Each path is a new rotation, seen through one point. The rows after it are directions, each followed by how far the rotation turns it, in degrees each step (0 if it stays put).
Each turn is a multiple of 5 degrees from 10 to 175, or 0.
Each row of a path follows its step; steps can be skipped.
Path 1:
step 0: [-10  62  -4 -21 -26  18 -27  -9  24  14 -61 -20  29 -28  25  10   1   8
   5  22   0 -42  -8  11  17 -14  16 -10  29  27  -6   3   2  25   9  -1
   1  -3  -4  18   1  -2 -16  31  23  22   3 -28  -4   8  12  20  -8]
step 1: [  6 -37  22 -34  10  14 -33  16 -18   2  -8  23  58 -16  -1  37   6  27
 -27  15   7  18 -10  -5 -12  -2   0 -42 -42  11  -5  13   5  -9  13  11
  10  -7  16  29  -2  14  34  37 -14  11 -26  19   3 -26   5   8  -8]
step 2: [-15 -25 -20  -8  30   4 -32 -22  14  26 -26  18 -32   6  24  -1  11  -9
 -40  15 -25  10 -40   0   2   4  31  12  -5 -22   4 -13 -31  19 -28  -6
 -22  32 -11  21  20   2 -11  -2  11 -10 -23  23 -41 -24 -35  20   8]
step 3: [-19  39  -7  27   9 -11 -14  24  15  -3 -23 -14  33  11  33 -29  20   4
 -26  -7  34   6 -11  23  26  23  60  -7 -10   5  -6  -7  11   1  14  -1
  -3   4  27   0   2  61  -6 -13  21  19   7  12  -6  22  19 -26  -4]
step 4: [ -6 -36  20 -14  -9 -18 -10  20 -12  -4   3  34  14  19  34 -29  18 -31
 -25  47   9  26  27  -2   4 -25  -4 -17 -23  11   5  36   5 -23 -47 -12
  -3 -21  27   3  -5  -5   4 -17   2  17  18   5  30 -12 -21   3 -37]
step 5: [ -5   9  14  30 -11   9 -39 -29  -2  26  29 -13 -19  38 -15 -16  -8 -11
  11  55 -14 -11   6  14  10  12  18  -1 -13   8  -5 -29   4  43 -16  11
   1  -9  -2  27  42   2 -42 -12  15   4  14 -25  -2 -46  -9   2   6]
step 6: [-22  28  -5 -20 -11 -10 -26  28  -7  -9  -8   3  45   8  11  -4  14  29
  19  -6  -4 -17   9  38  23  32  23 -37  18  30  -5  19  23   8   3  18
 -25  12 -13  18 -21   2  -9  -4 -10   3   1 -63   8  16   0  44  -7]
step 7: [  3 -27  14 -46   1 -15 -24   9  -1   2 -12  51   3   7 -24   1  27  14
 -11  39  -7  54  -2   0   9   7 -20 -22 -33   1 -39   2 -16  27   9  -5
  36  19  14   4   5 -28  38   9   2  -5  -7 -11  15  -3   8  14  28]
step 9: [  8   4 -30   7 -12 -18  -5  38  -2 -31 -13  29  30   1  29  12  -7 -13
 -39 -26  23   7  -7   8 -10 -20  39 -61  11  17   5  -7  42  16  13  -2
   1   6  33   9  -4  28 -19  34  10  15 -10   2  15   0  25 -12   9]
step 10: [-12 -23   6 -12 -23  44   1  -2  16 -16 -31  35 -27   1   2  -4  22 -14
 -22  66 -21  11  10   6 -27 -15  31 -19 -14  -4   3  18  12   4 -38 -20
   3  -8   6   4   7   1   9  -5 -12 -17 -30  26  26 -10 -44 -20  -2]
Directions:
[  5  -6   0  -2   3  -8   7   5 -11   3   9  -3   8  -7   2   4  -5   8
   2  -2  -2 -10 -14  13   6   5   7   7   0   5   0   2   4  -5  -3   5
   3  -8   2   2  -7  12   4   3  -3  -5   3   0  11  -1  -2   0  -3] | 140
[  0  -2  -2   5  -7   0   6 -12   4   4  17  -5   2   2   3 -10   2   6
   7  -1  -2  12   2   3   2   7  -7   0   5   5 -10   4   0   3  -3   3
  -8   2   7   5  -6  -7   5  -2   7   6   3 -14   5  -2   0   1   1] | 45
[  8   6  -7   6   1   1  -8  -7  -7  -9   3   3  -8  -3   1  -4   2   8
   9   3  -2  -4 -12  -2 -13   2   2   4  -1  10   0  -2 -12   9  -2  -4
  -6  -1   7  -7   6   4  -4  -4  -5   3   8   6  -5  -2   1  10  -2] | 125
[ -8   6  -2  -7 -15   2   5   4   0  -6   5   2   0 -11  12  -5   5  -6
   4   1   2  -7  -6  -3   6  -4   2   1 -10   2  -1   4   5  -4  11  13
  -4  14   5  -5   3   0  -5   0  -4  -6   2  -3  -5  -1   6  -3   4] | 120
[  2  -6   2   2  -2  10   3  -3  13  -2 -12   3   0 -13  -2  -6  -5  -1
  -9 -10  -1   7  -6   7  -8   2  -1   6   0  14  -3  -4   7  -7  -1  -4
  -6   5   1   3  -2   4   1   7   2   2  -1   7  -1 -13   0  -2   0] | 45
Path 2:
step 0: [ 30 -20  19  -3  19  -9 -39  -4   8  28   2   6  -5  12   8 -19 -22  13
 -19 -34 -22  16 -32  20  12  10   5  21 -22 -42   6  16  -7  -8 -33   9
 -48  17  17   9 -23 -20 -22 -11  40 -15  11  35  10  10 -10 -32  38]
step 1: [ 29 -11 -17  38 -32 -21  31  17  12 -34  17  -6  35   1  23  24   2  25
   0   6 -12  -7 -43  12   4  15 -22  18  13   3   9 -21   1  -8 -13  26
 -32   2  25 -36 -17   4 -14 -17  49 -44   1 -25  16  -7  22  12   2]
step 2: [ 13 -14  33  -4  22 -10   0  -5  26 -17  12 -12 -22  21   6  46 -13  14
  18   0  -6  18  -7  24  11 -15  47  19 -15 -14  -7 -20 -30   8 -42   7
 -35  14  15 -19 -26   0 -32   1 -50 -46 -14   3  18  22 -11 -22   0]
step 4: [-16  -5  10 -10 -17 -25   5  40  56 -26  -5   7  10   4  -1 -18 -15  15
   2  27   2  30 -17  26  34  20  13  43 -27 -14  24 -23   6   1 -47  33
 -12  -2 -31 -24 -25 -15 -10  24  28 -10   4   3  -5  19 -15 -19   6]
step 5: [ 23  21   7  21   7  10 -18 -19 -19   7  23  -2 -18  11   6  31 -21  25
   0  23  12  -8 -52   9  38  42   8  21 -31 -22  22 -18  13   2 -14  16
 -16  23  17 -30  10  55  14   2 -16 -28  23 -21  14  27  23   6  -3]
step 6: [ 26  -1  42  -9  13 -15  33  12   7 -13 -26   8 -11  24  23  10 -24  18
 -36  31   3 -25  -8  16  21 -15  27   8 -16 -44  19 -17  -1 -22 -10  -9
 -57 -10   8  -3   0 -32 -22  35  15  12  22  13  33  -8 -12  14 -11]
step 7: [ -2 -22  14   4 -12 -31 -30  22   8 -10  -6   1  13 -14  16 -11 -25  -1
  16   2 -15 -33 -48  11  32 -13 -11  16  11 -39  32  12  57  10  -6 -15
 -14  14  23 -17 -49  24  11   8   1 -30   3 -21  17  19 -11 -30  19]
step 8: [ 15  -3 -21  12  10 -21  35  -3  30  16   5 -22  10   3 -11  12 -13  50
   8  49 -14 -16 -20  21  15 -26   0 -16 -22 -10   9 -58   3   4  -6  27
  -4  28  25  -5   8 -16 -13  40   2 -37  22   7  -5  36  14 -12 -16]
step 9: [-13  -5  37  19  17 -20 -21 -18  23  13  12  15  -8  10  30  10 -30   0
 -29 -14 -25  -6 -41   7  42 -23   9  -5 -18  10  19  -3  -2  25 -30  -3
 -45  -6  22   0  -1  27  -5  -4  -5   9  36  50  17  -2  14 -39  20]
step 10: [  6  18  15  12   8 -28  18   4  -9 -27  -2   5  39  -4  15  -2 -25  44
  10  37 -34  -7 -25  23  16  11 -29  21  33   9  32 -29  18 -20   4  19
 -19  18   3 -32  -8 -26 -40  -2   6  12  20 -27  19 -34  12 -33   8]
Directions:
[  4   5   0   4   3   3   9   0  -6   3  -6   8  -2  10   5 -16   0  -7
   8  -2 -10   2   7   7   5  -6   4   5  -1  -5  -4   3  10  -8   2  -4
   3  -5   2  -5   5   5  -8  -9   7   2  -2   3   4  -2  -5 -12  -6] | 110
[  9   6  -4 -12   0  -2 -10  -8  -8   4  -2   0   8   3   4   6  -1   3
   2  -5   0  -6  -6  -7   3  14 -10  -2  -4  -3  -2   4   7  -5   6   7
   8   9   6   1   0   0  -3 -10 -10   0   1  -2   0   3  -5 -11   5] | 155
[ -6   6  12   1   3   3   8   6 -11 -11  -5  -2  -6  -4   3  16   8   5
   6   2   0  -7  -1   3 -10  -2  -2  -3   4  -3  -4   2   2  -5   3  -7
  -7   0  -1  -7  -6   5  -7  -3  -7   4  -2   0   6  -4 -10   4   8] | 85
[  2  -1 -12   5   2   3   3  -2   2   0  -8   9   7   3   5   2   1   9
   2   2   4  -8  -3  -5   0 -10   1  -2  11   3  -4  -1 -11   5  -7   0
   4  -4 -10  -8  -4  -2   8  -3  -9  -7  -3  11   3  -1   4 -14   5] | 55
Path 3:
step 1: [ 22 -36 -43  23  14 -16  -7  22 -27 -19 -16  13  -7  11   4  -7  -4  19
  10   9   9  -1  -6  25   6  11 -33 -14 -22 -47  -2  34  -4  12 -24  25
 -21 -15  30   5   4  -6  16 -23 -10  19 -13  11  -5 -26  -4 -31 -16]
step 2: [  5 -17   0  27   6  -3  20 -17  -5 -36  -5   2  32 -29  -6  -1 -10  15
  11  13  34  16  20  -6  31   2 -18  11  31 -21   3   1  17  -4  -5  -6
 -11 -42  30 -20  18  -3  -3   1  36 -32 -41  22  21   4 -12  18 -18]
step 3: [  5  -2 -25 -11  -6   4  -1  -4 -21 -36 -18   2  15  -9  19  29 -43  23
   1 -15  15 -36  -6   8   8  17  -4  19  -5 -41  14  12   4  19 -30  13
 -10 -10  17  29  12 -32 -10 -39  26  -4  37  -8 -12 -15  -5  19   6]
step 4: [ 16 -37   8  10  15  40  30  -8 -19 -28  11  11  -2 -10 -40  -7 -32  24
   0  17  15   9   8  16  25  26 -15  13 -19 -14  12   7  30   3  12  17
 -24   0  -4  10  -1  -5  10  -8 -23 -17 -18 -33  31  -7 -20  23 -33]
step 5: [-10  -3 -26  33   4 -16   1 -13 -26  22 -19  23 -24 -16   7   5 -24   3
  -8 -10  20 -34  11 -24  26  10 -13 -11  24 -18   6 -18  10 -12  -4   8
  -4  -2  12 -11  19 -21 -36 -32  -2   1  27   6  39 -24 -28  43 -23]
step 6: [ 18 -15 -39  21  25  23   0  21 -24  16  -3  30 -13   2   0 -25 -13  21
  14  24   3  -9 -15  20  51 -25  -1  28 -21 -46  14   2   1  26  -5 -15
 -12  -3 -12   3   6 -26  11 -18 -12 -12  -7  -4 -21  20 -11  10 -23]
step 7: [  2 -37  14  13   3   6   4  14  -6  -5  17  44 -19  -7  -7   9 -15   6
   8  -3  30 -16   8  18   5  -7 -48 -15  16 -35   4  12   1  12  -8   3
  11 -35  14 -14  11   3 -41  -8  16  32 -31  22  29  -4  13  10 -39]
step 8: [ 26   4 -44  25 -14  26 -33 -16  -5 -11 -17  -1  48  15   6 -12 -32  18
  -6   8  29 -40 -11 -12  22  -2  -6  16  34 -23   1  -8  -1  26 -13  -7
 -14 -12   7  12  -8  -5  -6 -28   6 -10 -28   8   9  26  18  22  -6]
step 9: [  6 -49 -14   1 -21   0  12  -3  15 -18   2   6 -22   7  -2  39  -7   8
  -4  -9  28  -7 -14  25   5  -1 -21  31 -18 -37   7  30  -2  17 -16  29
   9 -26   8   1  -8  27  -9 -46 -20 -25  -8 -30  -1   2  -7  21 -28]
step 10: [ -5 -16  19  29  -4   7   0 -48  -4   1   0   5  -6  30 -13  -8 -37  36
  -2   3  25   7 -11 -40   6   2 -20   6   1  -3  -7 -31  17  20  -9  -9
 -23 -40  13  13  21 -17 -10  -2 -17 -25   9   8  29   2   5  36 -34]
Directions:
[  4  -3   1  -6   6 -10   7 -10   1   1   6  -7   1 -13   4  -3   7   5
  -7  10  -2   4   8  10  -3 -13  -2   3  -8  -8   3   9  -4  -2   5   5
   1   5   2   5  -4   4  -3   3  -5   3 -10  -5   5   5  -1   8  -4] | 145
[ -9  -1   0  -4  -1   9 -12 -11   4   5   7  -4  -6  10   5  -5  -6  -8
  -1   2   2  -2  -6   6  -1  -9   2  -1  -6  10   4  -5  -8  -2  -6   0
  10  -4   3   0   5   8  -5  -7  -8  -8  -5   0   2   3  12   0  -7] | 20
[  5   3   1   1  -1  -8   5  -9  -5   0   5  -2  11  -1   8  -3  -8  -1
   2  -5   2   1   7 -12 -11  -3   3  -7   5  -2  -2  -5   5   0  -6  -3
  13   4 -10  -3   7 -13  -2 -12  -5   3   0   4   2  10  -2  -2  -2] | 140
[  6  -6  -5  -4  -4  -2  -2  -5 -11  -3   8   8  -4  -7  11  -6   1  -1
   2   5  -5   7   0   4   5  -1   3  -3   7   0 -14  -7   4   4 -10 -12
  -2  -5   1  -6 -12  11  -2  -2   3   6   1  -6   0  -4   4  -5   5] | 60
[ -1   6  -5   5  -2  -3   1   3  -1   0  -5   8   5  -8   7  10   9   0
   2   3   0   5  -5  -4   9  -1  14   5   3   7  11   4  -4 -10  -8   6
   3  -7  -4   1  -7  -3 -12  -4  -3  -8  -2  -2 -12   5   0   8   3] | 120
Path 4:
step 0: [ 13   9 -14  -1   0   3 -20  20  40  60 -14 -15 -15 -23  -7  -5  -1 -18
   8 -27  -2   8  20  18  25  46  15 -18  22 -17  -9   7 -33  11   3  21
 -48  -5   0  -8 -13  19 -52 -34 -18 -27 -12  -4  -6 -27  -3  17  11]
step 1: [-17  31  -3  14 -43  26  11  33 -17 -12  -3  14  31 -35  38  -8  -9  -4
   2 -16  46  11  -5  20   9   2  -5  -6 -40 -17  20   9 -14 -27 -13 -16
  20 -21 -22  -1  -9  30 -11  18 -32 -22   5  14  24  41  13 -22 -15]
step 3: [  8 -11  15 -32  17  -3  26   0  -6   3  22  -5 -22 -10 -12  13 -29 -41
  16  23  -9  16  11 -14  -2   2   0  15  27 -37   4 -25  15  31 -25   4
 -42 -12  -5  25 -22  29 -56 -23 -36  15 -41  16  13 -17 -12  -4   5]
step 4: [-12 -11  -2 -12 -18 -10  -2  30  31  10  -6 -17  60 -11   7 -20 -22  15
  27  -6  -5  23   2  30 -13  23 -26  -8  -5  33  -5   2  12 -11   9 -21
  28 -24 -42  34 -57  -3   2  12 -32 -30  10   2  -7   3 -27 -19 -15]
step 5: [-29 -20   9 -19  -2  32 -24   3   4 -10  13   2   0 -28  41  -6   3   5
 -32  42  22   5 -23 -52 -35   5 -22 -37 -21  -5   6  29  -1 -10  11  -8
 -20  18 -17 -23   5 -24   3 -35   0   0  44  16 -11  -9   2   6  35]
step 6: [ 49   6  16   6  43  13  15  -1 -22  -9   5   0   6 -40   3   0  -6  23
 -27 -10 -26 -24  32 -21  -6 -10 -11  46  42 -50   8   4 -13 -12 -13  35
  -2  10 -36  18 -34  21 -11 -20   9   5 -14  15   1  -9   6   8  11]
step 7: [  2 -20 -15 -15   2  -1  14 -11 -18 -11 -33 -18  33 -10  -2 -42 -52  18
   6 -19 -33   3  28  27  24 -11 -21 -40 -16  19 -20   3  -1 -16  21 -44
 -34   5  -5  16  -1  26 -18  37 -25   4  -8 -10  27  -6 -15  19  14]
step 8: [-28   9 -22 -19 -31  -2  -2   5  39  12 -17 -26  -3 -22  17 -29  -3  10
 -25  21  -9 -24 -25   4  14 -20   3 -13 -27  -8 -14 -32   0   8 -21  23
 -21  11  -1  21  13 -26  -4 -58  -3 -30  40   2 -11  45   9 -20  22]
step 9: [ -1  22 -35   7  13 -23  17  23  27  17   2   5  -4 -25  59  -5   9  -5
  -4 -10  -5  18  -6  15   8  17 -22  43   9 -53  28   5   4  -3   5  11
   0  11 -20 -46 -20  29   8 -17  18  38  -4   3  28 -24  12  15  24]
step 10: [  4  -5   4  10   4  26  -6 -11 -24 -10 -12  11  48 -13   5   7 -13 -22
   9  33  -7  -7  50  43  10 -12  -9  12 -15  11  17  -8 -17 -45  -9   0
 -11   7  45  18  -5  11  14   0 -67   8  11   6  38 -36  11  -1  -5]
Directions:
[ -2   2   2  -1  -3   2   2   4 -12  11 -10  -4  -2  -4 -20   2 -12  -6
   8   3   2  -3   2   6   1   6  -7  -1   7  -3   9   6  -7   2  -1   1
   5   2   1  -3 -11   1   3  -4   5   3  -4  -4  12   0  -2   6   1] | 115
[  8  -1   2   8  -5   9  -6   1   2   3 -10   0   3   8   1   3   9  -1
  19  -3  -8   1  10  -2  -6  -1  -1  -6  -7  -9  -6  -5   6  -7   5  -2
 -10  -4  -4   3  -8   5   3   0   0  -2 -10   4   8   1   2   0  -5] | 115
[  0 -11  -1   2  -1   2   1  -3  -5  -2  -5  -6   6   1   7 -12   5   3
   3  -5  -4   7  -2   3  -9  -4  -1   7   4   7  -2  10  -5  -5  -5  -6
   2   1  15 -12  -7  -4  -1   2  -7   6  -4  -7   2  11  -7  -8  -1] | 130
[  8  11  -5   1   3  -6  10   3  -7   5   8  -5  -1  -5  12  -5   1   1
  11   2  -4 -12   4  -2  -9   3   3  -2   0  -4   9  -2  -4   7  -3   2
   6  -5  -6   6   0  -7  -7  10   6   6   3   2   1   9   0  -9  -6] | 140
[ -3  -3  -7  -4 -15   3  -2   6  -3  -2  -4   2   3   4   2   9  -6  15
  -6   1   6  -6   7   4  -3  -1  -8   1 -10  12   2   4   2   4  -2   3
  -3   6   0   7   2   2   1  11  -2  -2   1  -3   9  -7  -5  -9 -10] | 120
